Each row is where one point has got to under a steady rotation. How many steps took it there?
The counts run from 0 to 127.
[ -5   0   9   5  10   8   2   8  10  -4 -19   3 -19  11 -27  -2  21   4
   3   2   2   2  -1 -12  -2  -8   5   4  -2 -26  -2  -2  28  22  -2  -1
  -5 -24  -7   6   4 -12 -17   0   1   2 -21   5 -10   5  25   0   1   4
  -3  -9 -10  -9 -13  12  -5 -25 -17   6 -14  -1   7 -17  11   7   0   0
   8  13   7   7   8  -9  15]
27
[ -8  -1  -3 -13  -6  14  13   4   0  -2 -18   5 -14   7 -14  -1  22  13
   1  -3 -11   1  -8  -7 -11 -13   5  -3  -6 -19  -1  -4  23  31  -8 -15
   6 -31  -1  -1  10 -11  -4 -14  -7   8 -19   0 -12  -1  15  -1   6   8
   5  -5 -11   4  -1   8 -10 -16  -5   7 -22   3   0  -3  14  13   6  -5
   4  14  10   5  -4   1  21]
38
[-11 -17   7  11  13  20   9   5  -2   7 -27  10 -14  18 -22   0  18  -2
   4  -7   4   9 -11  -1  -2 -12  12  12   1 -19   3  -5  17  14 -11  -8
  -5 -23  -4   8   7  -9 -19  -7   1   0 -12   9  -8   4  15   0   2   4
  -1  -8  -5 -12  -5   9 -11 -30  -8   3 -12  -4   2 -19   7   1  -3  -5
  19  14   6  14   2 -10  10]
30
[ -6  -8   7  -8   3  16   2   2   7  -4 -13   6  -7   8 -24   5  28  13
   7   1 -22   6   4 -18  -7 -12   1  10   1 -20   6 -17  25  15  -9  -5
  -8 -14  -5  -8   1 -21  -2 -11   5  -1 -30   7  -5   0  11   0   2   6
  -1   3  -5  -3 -11   8 -14 -17  -5   9  -7  -4  -9 -13  13   8  13   2
   3   4  10  21  13  10   9]
117
[-15 -10  -4  -7  -2  17  18  -2  -5  -5 -17  11 -21  13 -11   1  16   4
   7  -4 -11   4 -12  -1  -7  -8  19   6   0 -15  12 -18  19  19 -15 -14
   5 -21   1   2   5 -16 -12  -8 -13   8 -18   3  -6   5   5   4   6   2
   4 -10  -5   3   5   2 -11 -24   5   9 -22  -2   8  -5  15   3   8 -10
  10  15   9  22 -10   3  19]
41
[  1  -4   4 -11  -2  22  13   0 -10  -5 -17   3  -4  10 -17  -6  20   8
  -1  -2 -16   8  -3  -8 -17  -8   5  -2  -1 -10 -12  -3  30  26 -11 -19
  -9 -24  -9  -5   8 -14 -14 -10  -6   3 -22  -6  -4  -5  13  -3  -2  18
  -2   2  -3  -8  -3  11 -12 -20 -18   3 -15   1   1  -5   8  16   8  -2
   1  19   7   4  13   4   9]
106
[ -3  -8   2  -8  -5  25  18   0 -10 -11 -17   9 -10  12 -11  -5  18   2
   5  -7 -12  11  -5  -6 -13  -7  15   2   0 -10  -6  -6  27  18 -15 -20
  -6 -22  -9  -6   6 -15 -16  -7  -8   2 -21  -3   6  -2   8   1  -6  13
  -3  -8   4 -11   2   6 -13 -28 -12   9 -15  -1   4  -3   8  17   7 -10
   6  18   8  10   9   6   3]
108
[ -6  -1  11   3   2  -5  -2   0  -1   0 -13   1  -7  -7 -31 -15  16  -4
  -4  11  -7  -2  -5  -7  -6   0  -4   5   2 -13   0  -1  28  30  -8   4
 -14 -10   1  15  -1 -11 -22   9 -15  17 -17  16 -16  -3   6   2   7   2
  -8  -3 -11   7 -21   1 -12 -19 -14  -3 -12  -6   5  -3  13   2   5   9
   7  15   7  14  13  -5  26]
58
[ -9  -8  12  -3   5  18   6   3   8  -3 -13  10  -8  13 -21   1  26  -1
  -1   2 -12   6   4 -14   2 -10   0  16   0 -13   9 -10  22   6 -11  -6
 -13  -9  -7  -4   2 -21 -21 -10  -7   5 -33   5   6   5   7  -5   2  10
  -2  -4  -7  -6 -15   4 -17 -16 -13   9  -5  -7  -2 -17  14   6   5  -3
  -9  14   6  22  16   8  11]
17
[-10   4  17  -8  -5   5   0   1  -5  -1  -6   9   1   4 -23 -14  25   6
   1  -8 -20   3   2 -14 -18  -6   5   8  11 -21  -1 -19  24  17 -16  -4
  -8  -3  -6   9   4 -21 -14   3 -10  14 -21  10  -3  -6   1  -2   6 -12
   0  -8  -7  -2 -12   5 -10 -15   3  14  -7  -3 -13   7  16   5   9   7
   9   8  16  28   5   6   9]
12
[-13 -14   1  -2  -5  14   5   0  -9  -2  -9  12  -4   6 -19  -6  12  -1
  -4   5 -11  14  -6   5  -5  -7   7  21   2  -5   5  -7  21  16 -14  -4
  -9  -2  -8  11  -9 -17 -18   0  -7  21 -19  19   3   4 -10  -4   0   6
 -21   7   0   3 -12  -2 -22 -20   6   5 -17  -7  -2 -16  11  -5   3   1
   7  11   4  32  10   4  19]
88
[ -9  -9   8  -4  -7  16  10  -1 -12  -9 -11  14  -8   8 -17 -11  18  -2
  10 -14 -14  13  -4  -3 -19  -6  21   3   6 -14  -3 -13  26  17 -20  -9
  -3 -15  -6   4   2 -15 -15   4  -6   7 -16   7   3  -8  -2   1  -2  -2
  -3 -12   2 -11  -2   4 -15 -29   2  15 -11  -1  -7   5   8  11   7  -3
  24   9  14  23   2   8  -1]
111
[-11   2  15  -8  -9   8   3   1 -10  -1  -8  14  -1   7 -19 -14  22   4
   1 -11 -19   5   1 -10 -19  -7  10   9  10 -18  -2 -18  25  13 -19  -5
  -6  -2  -6   9   4 -19 -16   5 -13  15 -18   9   0  -5  -1  -1   6 -13
  -3 -11  -3  -4  -8   3 -11 -18   6  16  -9  -3  -9   8  15   4   8   2
  11   8  17  28   3   7   7]
11
[-22 -12   0  -2  -3  12  11   1   1  -3 -15   9 -10   1 -15  -5  19 -11
  -2   3  -3   5  -8  -3   3  -9   1  23  -2  -7  14  -5  18  12 -12  -7
  -5  -2  -4   8  -3 -15 -28  -2 -17  21 -22  16   5   9  -1  -8   6   2
  -7 -13  -8   3  -8  -6 -19 -23   1   6 -16 -10   0  -9  15   5   0  -7
  -2  19   7  23   7   5  24]
53
[-11  -7  -6 -10  -3  17  18   0  -1  -6 -17   7 -21  13 -12   1  17   8
   7  -2  -9   2 -10  -4  -9 -11  14   3  -4 -16   7 -12  20  23 -13 -15
   6 -25  -1  -1   6 -15  -9 -11 -11   5 -21   1  -7   4  10   2   6   4
   5  -9  -7   2   5   5  -9 -22   1   8 -22   2   7  -6  15   8   8 -12
   7  16   7  16  -8   2  20]
40
[-17  -6   0 -10   0  13   5   1   5   0 -19   4  -5  -2 -14   3  25   4
  -4   7 -13   0  -8 -17  -1 -14  -7  20   1 -11  14 -13  21  14  -5 -10
  -8  -6  -3  -2   5 -20 -15 -12 -12  13 -28  13  -5   7  11  -6   7   4
   0  -6 -10   7 -11  -1 -12 -14  -2   2 -15  -5   1  -8  21  14   4 -10
 -10  13   9  13  11   8  25]
50
[-11 -12   2  -7   2  21   7   2   7  -4 -13  12 -11  11 -18   6  27   6
   4  -3 -16  12   1  -9   0 -17   7  18   0 -16  10 -12  20   8 -10  -7
  -7 -15  -7  -8   0 -17  -9 -13   3   3 -30  11   5   6   6  -2  -1   9
  -6   1  -2  -6 -11   4 -18 -17  -2  13  -9  -8  -7 -18  14   7   7  -8
   1   7   8  23  12  12  11]
119
[ -4  -3  12  -6  -1   7  -2   3   1  -4  -7   6  -4   3 -28  -3  26  13
   8  -2 -25   4   3 -16 -17 -10   3   3   4 -23  -2 -18  27  21 -12  -3
  -6 -13  -4  -2   1 -20  -1  -3   2   2 -24   8 -10  -7   9   0   3  -2
   1   2  -5  -2 -11   9 -12 -17  -2  11  -4  -4 -14  -1  14   7  14   9
  14   3  14  21  10   7   7]
115
[ -8  -6   6   5   6  18   8   1 -14  -3 -23   6  -7  16 -16  -9  11  -2
  -5  -2   4  10  -7  -2  -9  -7   6  19   7  -9  -9  -6  27  13 -10 -11
  -9  -1 -20  11  -1 -16 -30   4  -2  12 -14   9   2   7   8  -5  -4  -1
 -12 -10  -4 -14   1   6  -8 -34  -8   3 -18  -3   5 -15   7   4  -3  -2
  12  18   3  16  12  -9  12]
98
[-13  -2   5 -11   1   6  -2   1   2   7 -16   3   2  -5 -19  -1  27  13
  -4   4 -22  -4  -5 -19  -7 -11  -5  13   3 -16  12 -18  21  21  -7  -7
 -11  -8   4   1   6 -19  -6  -8 -12  14 -24  16 -15   0  10   0  10   0
   2  -1  -8  12 -16   1  -8  -9   1   2 -12  -4  -3   1  24  10   9  -2
  -2   9  13  15   8   8  26]
48
[ -5  -1  13  -6  -5   8  -1   1  -2  -5  -6   9  -4   2 -27  -8  25  10
   9  -6 -24   5   2 -12 -19  -7   9   0   5 -22  -3 -17  29  23 -15  -3
  -5 -12  -3   2   1 -19  -3   2   0   4 -19   8  -8  -9   5   0   4  -7
  -1  -3  -5  -3  -9   7 -14 -21   0  13  -6  -4 -14   4  12   6  14  10
  19   4  15  23   7   7   3]
114
[ -9  -4  -2 -10 -13   6  -6  -1 -11  -3 -10   7   2  -7 -20  -4  20  11
   8   0 -25   4  -9 -11 -18 -11   8  10   6 -16   0 -15  29  28  -7  -9
  -4 -10  -2   6   1 -21  -3   2  -2  15 -14  19 -14  -5   2  -1   0  -7
 -10   0  -1   5 -12   1 -14 -18  13   7 -15  -2 -15   8  16  15  10   0
  14  -2  14  15   8   5  12]
80
[ -5 -19  -7  -4  -5  23   9  -4 -16  -6 -15  13 -11   4 -13   0  11  -2
  11  -2 -19  10 -20   1 -12  -6  21   9   2  -4   9 -15  24  22 -16 -14
  -7 -18   1   2   1 -16 -10  -3 -10   7 -10  10  -8  -4  -5   5  -5  11
 -11  -2   6  -1   0   0 -17 -26   9   3 -18  -5  -2   0   9  10  11 -10
  21   7   7  18   4   2   8]
76
[-10 -19   0   7   7  20   5   0  -9   3 -29   6  -4   4 -18  -6  13 -10
   2   0   3   8 -19  -6  -2  -9   6  19   3  -6   1  -1  24  17  -9 -13
 -12 -12  -6   8   4 -11 -28  -1  -8  12  -6  15  -8   5  14  -3  -2   6
  -6 -14  -3  -9  -4   0 -11 -33  -8  -4 -13  -4   4  -9   7  15  -5 -10
  15  16   5   3  11  -8  12]
64
[-10  -2  -1 -13  -6  13  11   6  -1   5 -18   3  -8   5 -17  -6  21  14
  -1  -4 -11   1  -7  -6 -15 -13   3  -4  -5 -21  -5  -2  23  34  -7 -16
   5 -33  -1   1  13  -9  -3 -15  -7   9 -18   2 -16  -3  16  -2   9   6
   6   1 -10   6  -6   8 -11 -15  -6   8 -18   3  -5  -2  13  12   4  -1
   8  16  11   2  -2   2  21]
37
[-17  -9  14   1  -1  11   5   4   5   1 -12  18  -4   4 -20 -14  22 -11
  -2 -10  -2  14   1   0  -2  -5   8  12  -1 -14   2   4  19  14 -14   0
 -11 -18  -1  11   0  -5 -25   4 -10  18 -17  16   9  -1  -1  -4   4   5
 -12  -6   0  -8 -24   0 -24 -19  -6  15  -6 -10  -3  -7  11   3  -1  -5
   8  12  12  21  11   6   9]
21
[ -7  -3   1 -11  -4  25  15  -2 -11  -6 -13  15 -10  16  -6  -5  19   8
   0  -9 -17   8  -6  -6 -14  -7  18   8   5  -8   1 -16  24  11 -19 -19
  -6 -16  -8  -2   9 -17 -17  -6 -12   8 -22   0   7   2   2   4  -1   8
  -4  -5   5  -8   1   5 -10 -21  -1  14 -20   1   8  -2  17  11   9 -15
   3  17   8  20   3   9  10]
7
[-21 -12   2   0  -5   7   9  -1   0  -3 -13  12  -8   0 -17 -11  16 -12
  -3   3  -2   6  -7   1   2  -7   5  19   0  -6  11  -2  17  16 -12  -3
  -5  -2  -2  11  -5 -13 -29   2 -18  22 -21  19   2   4  -3  -7   8  -1
  -6 -14 -10   4 -10  -8 -22 -22   1   7 -13 -10   1  -8  12   3  -1  -3
   3  17  10  25   6   5  22]
54
[-15  -2   2 -12   0  10   2   0   4   4 -18   3  -1  -2 -19   1  27  10
  -2   6 -18  -2  -5 -20  -3 -13  -8  15   3 -15  13 -16  23  17  -6  -9
  -9  -6   1  -2   6 -20 -10 -10 -11  14 -27  14 -10   4  11  -3   9   2
   2  -2  -9  10 -14   0  -8 -10  -2   2 -14  -6  -1  -4  21  13   7  -5
  -8  11  12  15  10   7  25]
49
[-10 -10   5  -6   3  21   4   2   8  -4 -12   9  -8   9 -21   7  28   9
   5   2 -20   9   2 -14  -2 -15   3  14   0 -18  10 -14  23  12  -9  -7
  -7 -14  -5  -9   0 -19  -5 -14   5  -1 -32   8   0   3  10  -2   1   9
  -2   2  -4  -4 -11   7 -16 -16  -5  12  -8  -6  -9 -18  14   8  10  -3
  -1   6   9  21  13  12  10]
118
[-18 -11   5   2  -5   2   8   1  -3  -3 -11   9  -7  -2 -21 -15  15 -12
  -5   3  -2   4  -8   3  -2  -4   2  17  -1 -10   9   0  20  21 -14   0
  -7  -4  -2  17  -5 -12 -27   6 -19  24 -18  18  -1   2  -5  -6   9  -2
  -8 -12 -10   6 -12  -6 -21 -21  -1   6 -13  -8  -1  -4  12  -1  -1   1
   7  17   8  25   6   1  25]
55
[ -2   1   2 -15  -2  24  13  -1 -12  -3 -13   7  -8  15 -11  -3  19  15
  -3  -2 -18   5  -5  -8 -15  -7   8   3   4 -10  -3 -14  27  19 -15 -20
  -7 -22  -7  -3  11 -16  -8 -13 -11   5 -26  -6  -1  -1   7   3  -1  14
  -4   6   1  -4  -1  11  -8 -15  -9   8 -21   3   7  -6  16  10  10  -7
  -3  17   6  14   6   5  15]
5
[ -9   4  19  -6  -2   3  -2   1  -1  -1  -6   7   0   4 -25 -10  27  10
   1  -2 -22  -1   6 -17 -17  -7  -1   5   8 -21   1 -18  26  16 -12  -3
  -9  -1  -5   5   4 -23 -12  -1  -8  11 -26   6  -4  -5   6  -4   7  -9
   1  -5  -8  -3 -12   8 -10 -13  -3  11  -5  -5 -12   3  16   5  10  11
   4   8  15  26   8   6  12]
13
[-13 -15  -2  -4  -2  17   7   2  -6  -6  -9  11  -9   8 -14   0  13  -1
  -3   7 -14  12  -7   4  -3  -7   7  24   3  -5   8  -9  20  12 -12  -6
  -5  -3 -11   6  -9 -22 -17  -3  -4  17 -23  16   4   8  -6  -5  -1   7
 -19   3  -2   1  -7  -1 -22 -21   6   6 -17  -8  -4 -20  12  -6   5  -1
   5  10   3  32   9   4  18]
87
[ -6   1  13   3   7   2   0   7  11  -5 -14   3 -16   5 -29  -8  21   5
   1   1   0   2   1 -12  -5  -9   2   3  -3 -26  -5   3  28  25  -2   0
  -6 -24  -6   9   5 -12 -15   4  -2   7 -20   7  -9   3  24   1   2   1
  -5  -8 -11  -7 -19  11  -8 -22 -16   8 -14  -2   4 -10  12   8   0   2
   8  10   9   6   9  -7  16]
26
[ -3   7   6  -6  -1   3  -6   4  -4  -6 -11   2   0  -1 -20 -11  18  11
  -8   6  -8   7   0  -9 -12  -5  -2  12   6 -13 -13  -1  33  26  -3  -3
 -15  -9 -13  10  -1 -13 -15   8  -7  20 -21  12  -7   1  12  -1  -1   6
 -22   6  -2   1 -21   7  -8 -16 -11   4 -22  -1   9  -8  16   9   1  -2
  -1   9   6  10  18  -2  26]
93
